Here are some points, one per row:
-51 20 -24 54 14 33 31 -21 22 -25 4 10 12 22 -10 27 -15 62 -35 38 -13 -27 -22 -24 41 65 -9 -12 21 4 -28 -7
15 20 -65 -56 64 -42 -32 10 19 26 14 -8 16 -5 17 -21 35 -22 -12 -59 36 -9 28 -3 -9 -3 36 -36 3 10 -8 -25
-28 4 45 16 -19 26 15 -30 40 -13 -37 3 22 -29 -5 8 10 61 -40 49 -15 -41 3 -12 -30 33 -39 -5 13 -19 -36 -10
10 -38 -37 -37 -1 -61 -69 52 3 35 1 61 -1 -4 -10 -7 -1 7 77 51 10 39 -9 29 49 -23 43 -27 13 22 -15 23
-32 -49 32 -14 -52 -22 34 12 -32 -34 -38 23 -18 3 -52 35 3 64 19 4 15 43 -6 -5 -13 2 -19 8 13 -30 2 -1
4 -22 -35 -10 1 -51 -56 21 2 -12 4 -4 -28 -23 -27 -10 -12 -43 11 3 12 -3 39 -4 -5 -36 52 -12 -14 9 -17 -17
-4 35 -36 45 -70 -105 -46 -2 -27 24 -32 2 -71 -39 -19 52 7 -10 33 -44 -14 1 1 -44 24 -30 49 11 -42 -52 -50 -39
-31 27 -1 -50 -16 5 -28 0 -15 42 66 2 6 -23 41 -36 34 -38 -20 43 28 -44 -38 26 26 -25 29 0 -19 76 17 1
-1 -5 45 31 -13 23 51 -14 62 -50 4 -14 -6 4 -40 53 0 28 -37 -11 9 37 15 -8 -33 26 -10 31 24 -53 20 -33
23 4 -7 -57 2 -52 -13 48 -25 -16 47 -52 -43 5 -21 -39 33 0 8 -9 -9 -4 26 36 33 -51 32 -30 11 -11 -14 -41
20 -5 -52 -21 24 36 16 25 -37 -11 56 64 18 21 54 -47 -76 -51 24 68 38 27 7 8 0 -27 -7 11 3 41 6 18
14 -25 9 56 -43 2 24 -35 3 -26 -25 1 51 -2 -5 65 22 14 65 1 -20 10 -35 -5 -33 30 13 51 -17 -33 69 14
-5 -10 19 24 -35 20 20 -8 47 -15 -39 14 18 31 -54 2 18 37 -34 -29 -17 48 -14 -18 1 -2 -1 -8 -3 16 38 10
48 -27 24 33 26 -59 2 -26 -49 52 -29 11 -24 6 -20 -15 -27 25 52 -4 34 -8 29 3 -10 -3 12 7 7 27 -42 47
11 -38 22 38 28 61 10 49 34 -11 21 3 21 36 -27 -2 -40 49 -40 7 -20 19 7 18 -51 -5 17 14 37 44 -16 12
-3 -4 -11 -63 48 -49 -13 11 18 64 39 21 37 25 7 11 -62 -54 -24 27 7 -44 -17 43 11 38 7 10 -18 32 18 14
44 -33 18 32 -27 43 65 -34 39 -27 -22 -28 3 -49 -29 52 27 15 47 -21 -54 4 -8 5 -27 39 -8 -10 -58 -47 28 1
58 -29 51 46 -8 -23 -64 93 -36 -36 -67 48 -39 39 -30 12 -43 17 119 10 27 22 14 -18 39 -60 23 31 2 -26 -23 14
-16 -7 27 13 -27 37 14 -30 36 -39 -14 -17 3 10 -7 0 30 32 -18 -17 -34 3 -7 1 -59 -8 -2 21 35 -49 -19 54
29 32 32 -46 12 12 21 -26 30 15 -10 31 -39 -4 57 7 9 -23 66 21 30 2 14 -16 20 -31 -13 6 23 -18 7 30
6 22 17 -18 54 -32 -15 -31 -40 52 -8 16 20 -24 11 -25 -31 -21 -2 -2 -5 -41 4 17 -15 -14 37 -26 -10 2 -17 24
21 4 15 1 -3 32 65 -27 54 -15 -10 -33 32 -21 -13 1 14 21 -44 -12 -33 -19 -15 -18 3 -31 -47 32 1 17 11 -26
-60 -6 -11 -5 35 86 82 -83 -17 -16 25 -13 -39 9 41 -33 -3 -5 -90 72 38 -46 -74 41 -7 23 -14 -50 39 63 -27 47
-35 -22 3 21 -25 23 -16 60 -30 -18 -83 62 22 28 -31 -18 -16 85 -5 -19 -19 48 -5 -3 7 -20 64 -1 33 21 42 17
-26 -14 -6 -27 -30 -53 -106 21 -49 49 -25 60 21 -27 42 -18 4 -18 -23 -20 59 -24 -38 -27 17 -49 70 -52 -26 10 -56 34
-67 -13 6 22 -30 11 6 24 1 -17 -39 19 7 19 -4 0 -28 55 -43 8 43 13 -4 33 -5 3 21 -20 7 26 42 43
-48 1 -85 -49 -30 -48 -54 23 -31 39 0 59 -13 56 49 -36 -31 -2 -2 19 50 -65 -5 33 25 -33 78 -106 24 37 -31 -4
-3 -42 22 14 28 38 64 -9 37 -6 14 -40 7 16 -44 -8 -34 1 -45 52 -27 -2 -14 4 -49 -26 17 -5 23 5 20 13
29 55 46 9 -13 -32 -26 45 20 -4 -8 43 16 -26 -23 9 12 -18 27 -8 -44 24 28 -11 32 14 1 49 8 18 40 14
11 33 12 47 -20 27 75 1 16 -22 -34 -34 0 -17 -71 70 21 29 -2 -30 -38 11 0 -4 -25 52 -66 89 -16 -59 17 -12
-39 -19 12 0 59 30 71 -38 17 -41 24 -13 30 16 -43 -48 6 3 -74 28 -9 -8 -25 -27 -15 -9 -27 -12 -7 19 9 46
26 52 -45 -20 -1 -33 26 -55 -11 21 43 -51 -37 -38 48 -8 24 -80 -50 4 -44 -82 -12 2 -59 33 -14 -20 -6 -7 -4 -58
-10 72 0 -32 -22 -7 -24 34 5 1 50 -47 -8 5 26 -38 25 -51 -38 -13 -30 27 26 2 13 9 -31 -32 -36 31 4 -52
55 -12 6 29 10 -32 -23 25 -31 66 -70 37 -23 -69 -68 -2 -69 51 78 -9 -26 -6 33 4 -35 -23 -38 36 4 -84 -19 19
2 9 -2 -1 24 -18 -27 13 4 -3 45 -56 -47 -55 -22 47 16 -64 -7 -39 -22 38 51 19 -23 15 -18 17 -19 -19 50 -40
68 -2 5 23 10 -39 -24 -14 -11 -18 -9 13 -33 3 -33 49 -28 -39 56 14 -17 50 7 6 0 -4 16 27 -11 -56 25 6
2 48 -14 9 29 -5 -18 -28 -27 26 67 -2 -4 -51 28 -20 -5 -59 -33 -11 5 -30 -2 31 2 22 -34 -31 -28 12 -11 -33
-3 49 2 -2 -49 -54 -52 29 -31 30 15 -38 -38 -16 11 23 38 -14 16 -2 34 -5 0 -37 -8 -53 -26 -30 7 -2 -36 19
-50 0 -11 29 35 72 8 12 22 -5 6 7 44 57 3 -29 7 1 -42 -6 2 -3 -19 -4 1 5 -57 -1 19 31 -10 -3
36 -47 34 14 -48 -9 -33 24 -15 -52 -62 34 56 26 -4 30 -1 8 63 -48 15 17 -25 -26 47 30 9 23 39 -70 24 -5
-22 -12 -9 -68 111 15 -34 -31 22 68 83 -18 7 -47 118 -16 23 -53 -61 65 -1 -59 -31 13 -7 36 -35 -42 -33 50 -21 20
85 3 -23 -36 43 62 31 -50 27 -42 38 -87 -9 -27 61 5 -35 -18 -8 -19 -60 10 42 -31 43 3 -64 4 34 7 3 -24
41 7 8 -17 6 -39 -20 7 1 -1 53 13 -24 -92 -23 44 41 -13 38 3 -14 -9 11 33 1 18 5 40 -70 -19 16 17
-8 68 -30 26 -12 -1 -10 -2 3 26 -3 -24 -46 -37 30 29 47 -87 18 -59 -13 -20 28 4 -22 43 -22 9 -41 11 8 -24
0 26 -2 -29 20 -43 -9 18 -5 32 34 -33 -55 -33 48 -13 56 -41 12 12 -34 -17 -12 65 19 35 -29 -30 -46 -2 -45 19
6 -1 8 5 5 -37 -45 29 -43 53 -36 47 -29 15 -45 20 3 -39 34 -25 36 1 8 2 22 -24 90 -36 -37 -30 -19 -14
-58 50 -35 -37 21 5 -32 8 -47 64 83 19 28 16 65 -53 -54 -36 -43 -10 31 -40 24 -7 -11 -38 41 -24 23 50 -49 4
85 -40 24 -4 -12 -17 -2 10 -7 -23 -46 -11 -53 29 35 32 18 17 46 -6 51 -1 -29 -29 20 -11 -12 -6 -28 -42 25 1
31 -10 10 3 -89 -12 51 -31 47 -27 -1 -74 54 3 -19 13 27 23 55 -16 -18 47 23 -25 19 56 -60 34 -26 -60 19 -6
57 -83 -14 -42 -3 67 11 3 -3 15 0 -7 40 25 37 -13 0 -8 53 -12 19 -25 3 -21 9 6 -38 75 54 8 -27 -20
-5 58 3 18 0 -45 -64 -14 -17 0 -17 0 -28 -30 0 29 50 24 56 -44 -17 -12 -7 68 29 -50 44 21 -16 -10 41 -27
-40 -8 29 24 -10 26 -4 -17 -6 -20 -21 11 6 26 -49 37 29 29 -60 8 -22 21 -9 -35 -9 -14 -43 1 4 30 -10 -10
-3 -17 -13 39 55 -23 -7 17 -17 24 -12 26 -17 38 -19 -14 -88 -19 1 -51 23 -2 47 -18 39 -35 -17 2 13 24 48 -15
-18 6 -18 -19 6 46 24 -42 19 -12 21 2 14 20 28 -34 -21 3 -27 16 -25 -1 -30 1 -16 41 -43 -30 -6 58 34 -9
22 13 -43 11 -46 26 70 -39 41 -48 13 -94 12 -48 28 39 40 -12 33 -21 -30 7 -30 -17 -7 83 -78 12 -44 -13 30 -18
-22 -4 -54 -20 5 -52 -8 26 -24 28 22 -2 -4 -36 17 -2 36 -28 -13 -14 33 8 12 18 17 0 60 -54 -2 10 -65 2
-7 -4 22 -5 15 36 6 -20 -5 12 3 14 21 15 0 -34 9 78 -52 23 7 -3 10 -42 0 1 34 2 89 -38 -12 8
-41 2 -9 6 -22 39 18 1 3 -42 -37 36 40 56 -1 -34 -22 22 -41 29 21 -19 -15 -7 -7 -39 13 -34 27 59 -8 0
-39 -29 20 20 -9 77 44 -26 -9 -24 29 -9 46 30 48 -37 -18 3 -35 -15 -4 36 27 -15 -22 27 -35 32 -15 39 -12 -16
-49 -52 15 -58 42 39 40 19 -9 -32 25 -18 31 59 20 -60 -20 9 32 24 61 64 -6 -4 24 21 30 -20 5 -20 30 0
22 27 23 58 -55 11 -11 -16 12 -31 -84 6 -40 56 -74 10 36 55 0 -6 -10 -1 -4 15 -5 -2 14 38 11 -56 6 18
-58 -20 21 25 9 31 -11 28 1 -31 -29 9 51 46 -26 -42 -30 42 -39 11 -15 38 0 -15 -17 -28 -2 55 27 9 -3 -18
Along one direction, these points spread out more than along any other. Take the direction at right angles to it along which they spread out most. Then take the direction at right angles to both along which they spread out most. Go by this last direction. How many in every 100 of the points above lie lower along it than each point below? Round to a whole number. More than half of the points above lie lower than the first one.
22 13 -43 11 -46 26 70 -39 41 -48 13 -94 12 -48 28 39 40 -12 33 -21 -30 7 -30 -17 -7 83 -78 12 -44 -13 30 -18 0
26 52 -45 -20 -1 -33 26 -55 -11 21 43 -51 -37 -38 48 -8 24 -80 -50 4 -44 -82 -12 2 -59 33 -14 -20 -6 -7 -4 -58 2
-22 -4 -54 -20 5 -52 -8 26 -24 28 22 -2 -4 -36 17 -2 36 -28 -13 -14 33 8 12 18 17 0 60 -54 -2 10 -65 2 39
-48 1 -85 -49 -30 -48 -54 23 -31 39 0 59 -13 56 49 -36 -31 -2 -2 19 50 -65 -5 33 25 -33 78 -106 24 37 -31 -4 92
-10 72 0 -32 -22 -7 -24 34 5 1 50 -47 -8 5 26 -38 25 -51 -38 -13 -30 27 26 2 13 9 -31 -32 -36 31 4 -52 16
85 3 -23 -36 43 62 31 -50 27 -42 38 -87 -9 -27 61 5 -35 -18 -8 -19 -60 10 42 -31 43 3 -64 4 34 7 3 -24 10
23 4 -7 -57 2 -52 -13 48 -25 -16 47 -52 -43 5 -21 -39 33 0 8 -9 -9 -4 26 36 33 -51 32 -30 11 -11 -14 -41 29
57 -83 -14 -42 -3 67 11 3 -3 15 0 -7 40 25 37 -13 0 -8 53 -12 19 -25 3 -21 9 6 -38 75 54 8 -27 -20 53
-49 -52 15 -58 42 39 40 19 -9 -32 25 -18 31 59 20 -60 -20 9 32 24 61 64 -6 -4 24 21 30 -20 5 -20 30 0 87
-1 -5 45 31 -13 23 51 -14 62 -50 4 -14 -6 4 -40 53 0 28 -37 -11 9 37 15 -8 -33 26 -10 31 24 -53 20 -33 44
44 -33 18 32 -27 43 65 -34 39 -27 -22 -28 3 -49 -29 52 27 15 47 -21 -54 4 -8 5 -27 39 -8 -10 -58 -47 28 1 13
-7 -4 22 -5 15 36 6 -20 -5 12 3 14 21 15 0 -34 9 78 -52 23 7 -3 10 -42 0 1 34 2 89 -38 -12 8 89
